Each row has a name. After each piece below comes the name of the row it's from, unless a question asks for something else. Each question is about the rows just above it. Places in a row count from 0.

Columns, left to right: G Y U N
[131 122 132 168] : q_564
[132 136 136 135] : q_714
[143 144 136 168] : q_297
[120 142 151 168] : q_477
[169 141 135 168] : q_920
[106 136 131 168] : q_317
q_920 without one entry, shuffled: [168 169 141]. Gone: => [135]
Which entry of q_920 is missing from [135 169 141]? => [168]
Shuffled q_297 with one entry gone: [143 168 144], missing => [136]
[169 141 135 168] is in which row? => q_920
Which column holds [131 132] top down? => G
Row and place of [144] in the named rows: => q_297, 1

Columns, left to right: S J Q Z
[134 140 143 118] -> q_601
[178 118 119 128] -> q_45
[102 122 132  92] -> q_763
[140 123 138 143] -> q_666
[149 127 121 153] -> q_231
[192 113 119 101] -> q_754
[109 121 122 128] -> q_239
[107 130 123  93] -> q_201
[102 129 122 126] -> q_69
[134 140 167 153] -> q_131
[134 135 136 153] -> q_163
q_601 without one entry, shuffled: [143 134 140]. Gone: => [118]
Which column holds [ 92 143 153 101 128  93 126 153 153] top down? => Z
Which entry of q_239 is missing from [122 109 128]? => [121]

Columns, left to right: M V B H
[112 146 145 113] : q_682
[100 197  68 109] : q_562
[100 197  99 128] : q_833
Which entry of q_682 is missing from [145 113 146]? => [112]
Which entry of q_833 is missing from [ 99 197 128]? => [100]
[146] is at row and place => q_682, 1

Columns, left to right: X A P E W
[128 124 128 127 129]  q_101
[110  99 114 120 131]  q_492
[160 178 153 172 113]  q_844
[139 141 135 201 108]  q_315
Which column holds this, read top down? [124  99 178] => A
[178 141] is in which column, read top down? => A
Which column holds this, read top down? [110 160 139] => X

Columns, left to right: K D C L F
[131 189 146  99 139] = q_92
[107  88 100 135 137] = q_863
[110 142 110 126 133] = q_487
[ 91  90 138 136 137] = q_93
[133 148 125 167 127] = q_389
[143 145 116 134 110] = q_425
Shuffled q_93 with one entry gone: [136 138  91 137], missing => [90]
[100 110] is in which column, read top down? => C
Row and place of [90] in the named rows: => q_93, 1

Columns, left to right: mide vig rupa Kesum Sapi
[196  71 118 110 158] -> q_637
[ 96  92  77 116 140] -> q_627
[ 96  92  77 159  91] -> q_557
Which column holds this, read top down? [158 140] => Sapi
q_557 without one entry, shuffled: [159  77  96  91]. Gone: => [92]

Columns, left to right: Pim ragok tozel fef gafu pufa fiki
[ 97 108 128 143 142 145 149]  q_357
[101 115 129 169 126 123 178]  q_757
[117 105 136 136 111 149  93]  q_489
[146 115 142 166  91 107 145]  q_976
[119 149 121 145 163 114  93]  q_937
[114 138 148  88 112 124 135]  q_364
[104 130 168 109 108 116  60]  q_614
[133 127 152  90  84  76 121]  q_989
[ 78 113 101 100 103 120 111]  q_806
Where in the named rows is [116]? => q_614, 5
Row and place of [100] in the named rows: => q_806, 3

Columns, left to right: Baga vesi lor Fifop vubi Kela Nugon Riron potog Zugur
[164 168 164 119 102 105 103  94 141  98] -> q_493
[122 123 109 113 132 119 154 101 125  99] -> q_672
[123 169 152 181  72 158 116 139 101 121] -> q_410
[119 136 147 147 117 132 120 137 145 111] -> q_533
[104 162 147 119 129  69 125 103 159  89] -> q_490
[ 74  92 145 138 100 154 177 159  93 141] -> q_846
[ 74  92 145 138 100 154 177  81  90 118] -> q_62
Row and place of [105] in the named rows: => q_493, 5
Row and place of [93] in the named rows: => q_846, 8
Which column holds this, read top down? [137 103 159] => Riron
Which column holds this, read top down? [125 177 177] => Nugon
Row and place of [181] in the named rows: => q_410, 3
Row and place of [136] in the named rows: => q_533, 1

Columns, left to right: fedal sabin Nidub Kig Pup
[ 75 138 133  92 125] -> q_261
[146  86  92  61  64] -> q_274
[ 99 178  93 115  90] -> q_380
[177 129  91 185 110] -> q_919
[129 198 169 146 118] -> q_299
[137 164  69  75 127] -> q_246
[154 135  70 174  73] -> q_289
[ 65 130 187  90 175] -> q_423
[146  86 168  96 123] -> q_583
Which column holds this, read top down? [185 146] => Kig
[ 64  90 110 118 127  73 175] is in which column, read top down? => Pup

Columns, left to right: Nik seza lik moga ber
[126 141  87 145  71] = q_683
[160 138  95 125 159] = q_509
[136 130 131 126 156] = q_136
[131 131 114 183 124] = q_783
[122 127 128 167 145] = q_621
[136 119 117 146 135] = q_459
[136 122  56 126 156] = q_952
[184 122 111 176 101] = q_906
Which entry of q_136 is missing from [126 131 156 136]? => [130]
q_509 without one entry, shuffled: [138 160 125 159]. Gone: => [95]
Shuffled q_621 with one entry gone: [128 127 145 167], missing => [122]

Columns, left to right: liga Ravef kozi leli finu Gepa sol kado
[141 119  68 176 177 141 149 118] = q_254
[132 175 175 102 149 191  97 125] = q_355
[135  80 122 151 150 159 112 119] = q_177
[176] is at row and place => q_254, 3
Which entry of q_254 is missing from [ 68 177 149 118 141 119 141]? => [176]
Shuffled q_254 with one entry gone: [177  68 118 141 149 141 119], missing => [176]
Where in the named rows is [135]? => q_177, 0
[175  80] is in which column, read top down? => Ravef
Row and place of [150] in the named rows: => q_177, 4
[132] is at row and place => q_355, 0

Columns, left to right: Fuzu nos sez deda
[ 65 141  64  63]  q_896
[ 72 169  73 187]  q_141
[ 66 140  64  99]  q_279
[202 105 181 139]  q_313
Shuffled q_279 with one entry gone: [ 99 140  64], missing => [66]
Which column holds [ 99 139] top down? => deda
Shuffled q_896 with one entry gone: [ 65  63 141], missing => [64]
Which column holds this, read top down? [ 64 181] => sez
Shuffled q_141 with one entry gone: [ 73 187 169], missing => [72]

Columns, left to right: Lapag kekuv Fosi geso
[114 175 111 162] : q_775
[137  99 141  95] : q_924
[104 199 107 162] : q_202
[135 103 133 126] : q_581
[139  95 139 107] : q_468
[131 119 129 132] : q_868
Which column holds this, read top down? [133 139 129] => Fosi
Which entry of q_775 is missing from [175 162 114]? => [111]

Columns, left to right: ziz Dazu madek Povaf mizib zetol kabu luro
[ 67 180 100 157  97 174  75 137]  q_238
[112  66 148 143  97 174  75 138]  q_469
[ 67 180 100 157  97 174  75 146]  q_935
[103 106 134 201  58 200  53 173]  q_42
[106] is at row and place => q_42, 1
The row with [103 106 134 201  58 200  53 173] is => q_42
q_935 without one entry, shuffled: [174 157 146  75  97  67 100]. Gone: => [180]

